Which row each row swaps with, under one turn or mirror:
j_164: [ 19   7  17 -12  -6   5   2  -8 -38  -3   9  -8 -13 -11 -11 -17  11   9
 -16]
j_395: [  2 -13   4   4 -18  19   5  -4 -28   8   0 -18   1 -22 -11  -4  19   1
   7]
j_728: [ 21 -15   3  18   1  14   9  -5   1   0  -2  10   0   5 -12  -1  13  -3
  -9]
j_575: [ 22   2  16 -10  -3  13   0 -17 -32  -7  13 -12 -23  -3 -16 -10   8   2
 -10]
j_793: [ 19  11  19 -23 -13  14  -7  -5 -12   2 -21  -6   3 -20   5  -5   6   5
   2]
j_638: [ 21  -9  15   2  -6  -4  -4 -23 -22   5   3   4  -4 -20 -11  14  -7  20
 -16]
j_712: [  8 -20  15   5 -13   8  -7  -9  10   0  -2  -3  -3  -6  -7   1  -9  17
 -20]
j_873: [ 19   9  20 -21 -11  14  -2  -4  -8   6 -21  -4   3 -19   3  -5  10   6
   5]
j_738: [ 17 -13  15  11 -12  -5 -14 -13  -6  -7  -5  18   4 -11 -14 -20  -2  -5
   3]
j_344: [  4 -20  18   7   3  23  -5 -21 -15 -21 -17 -12   8 -14  -9   4   4   2
 -11]
j_9: [  9   7  10   4  -2   9  -7  -1  -6   3 -23  -3 -20 -16  -8   0  -9  17
  -5]
j_84: [ 18  -2   4  13  -5  17 -13  -7 -25  -1 -11   4  23  -6   1  -1  16  -5
   2]
j_266: [ 17   9  21 -12  -9   5   1  -9 -33   2   8 -10  -7 -13  -7 -21  12  13
 -12]
j_534: [ 16  10  17 -12  -6   5   1 -11 -36  -1  10  -7 -18 -15  -8 -17   7  10
 -10]
j_933: [  6   4   9   7  -2   2 -10   0  -8   3 -18   5 -21 -19  -8 -10 -10   9
  -4]
j_438: [  7   4   8  -4   1  15 -16  -7 -26  -7  -2  -3 -12  -2  12   4 -10  10
 -22]
j_832: [ 18   8  19 -22 -11  11  -5  -2 -10   1 -23  -7   1 -19   2  -7   9   9
   3]
j_413: [ 16 -14  17   7 -14  -4 -13 -13  -6 -10   0  15   9 -10 -20 -21   2  -2
   4]
j_799: [  3 -17  19  11   6  17  -6 -21 -18 -22 -17 -10   6 -11 -11   4   6   3
 -12]
j_173: [ 13   8  28 -18 -14  10   0  -5 -22   5  -6 -11  11 -18   4 -14  14   7
   0]
j_654: [ 12 -14  34   8  -5   7 -23   8 -29  -2   1   6  -6 -10  -7   5   3  -4
  -8]
j_209: [  8 -16   0   4 -16  23  -3 -19 -21   3   9 -21  -4  -4   1  -2  17  -3
  13]
j_291: [ 11 -10   3 -11 -10   5   9 -15 -14 -11   6  10 -11   4  15   6  13  -9
   0]
j_374: [ 16 -19   6  13  -4   2  -6 -20 -22   0   2   0   0 -22 -10  17  -5  20
  -5]
j_608: [  3 -22  15   0 -17   9 -12  -9   7  -2   2  -6  -6  -7 -10  -1 -10  17
 -16]
j_6: [ 25 -27  15   0  -1  17 -14 -14 -27   7 -10  11  -3 -13 -14 -16  -1  -4
 -18]
j_188: [  4 -14  21   2   4  24  -3 -21 -17 -20 -21 -12  -1  -4 -13   4   6   1
 -11]
j_131: [  9 -16  -1   4 -15  26  -3 -12 -23   5   4 -22  -3 -11  -5   0  16  -2
  14]
j_25: [ 15 -11  32   5  -9   0 -22   5 -31  -5   4   9  -8 -12  -8   7   6  -5
 -10]
j_476: [ 22 -14   0  20  -1  11   6  -4  -2   1   4  10  -4   3  -9  -1  14  -5
  -1]
j_387: [ 18  -8  27 -13  -9  -1   4 -15 -22  12  -2  13 -15 -16 -12 -13  13 -13
  -9]
j_496: [  7 -11   8 -10 -14  11  -2 -25 -19  -9  10 -10 -11   7  14   3  13  -8
   4]
j_378: [  7 -10  31   7  -9   3 -12  11 -32  -3   1   9  -5 -11  -8   9   7  -3
  -1]
j_377: [  7 -15  15  -3  -5  15  13 -25  -4   7  -2 -12  -8 -22  -6  15   3   2
   7]
j_502: [ 19 -31   9   1  -8  21  -9 -21 -23  11 -10   9   3 -17  -8 -11  -3 -10
  -5]
j_735: [ 11 -15   0   4 -15  27   2 -16 -20   8   4 -20  -1 -10  -5  -1  22  -3
   9]
j_585: [ 12 -13  -4  -9 -14  12 -27  -4 -15   1  -4   7  -7   8 -10 -18  -1   1
  -6]
j_694: [  2 -19  13  -2 -17   6  -9 -10   6   1   1  -6  -7  -5 -10   1 -10  19
 -18]
j_640: [ 10  -2  -4   0  -6   6  -3  -4  -9  -9   4   0  17  -5 -12  -3  -1  27
   0]
j_637: [ 12 -11   3 -11 -13   8   8 -13 -15 -13   8   8  -5   4  16   8  15 -10
  -1]
j_774: [  8   4   8   5  -1   5  -6  -1  -8   4 -20   1 -20 -21  -7 -16  -7  12
 -11]
j_494: [  9  -7   6 -10 -13  10  -2 -23 -13  -9   9  -4  -9   6  18   4  15  -9
   3]
j_748: [ 16 -13  15   6 -13  -2 -11 -14  -9  -7  -1  15  10  -9 -20 -22   0  -4
   8]
j_255: [ 18 -14   2  16  -2  12   9   0 -11  -3  -3  19  -2   6  -8  -7  14 -10
  -4]
j_242: [ 12 -14   3 -11 -11   6   8 -10 -14 -13   8   7  -9   5  13   6  14  -9
   2]
j_328: [ 13  12  25 -19 -12  11  -1  -3 -15   5  -9  -7   9 -19   9 -13  13   7
   0]

j_9 pairs with j_255
j_374 pairs with j_6
j_638 pairs with j_502
j_793 pairs with j_637
j_654 pairs with j_799
j_608 pairs with j_413
j_712 pairs with j_738

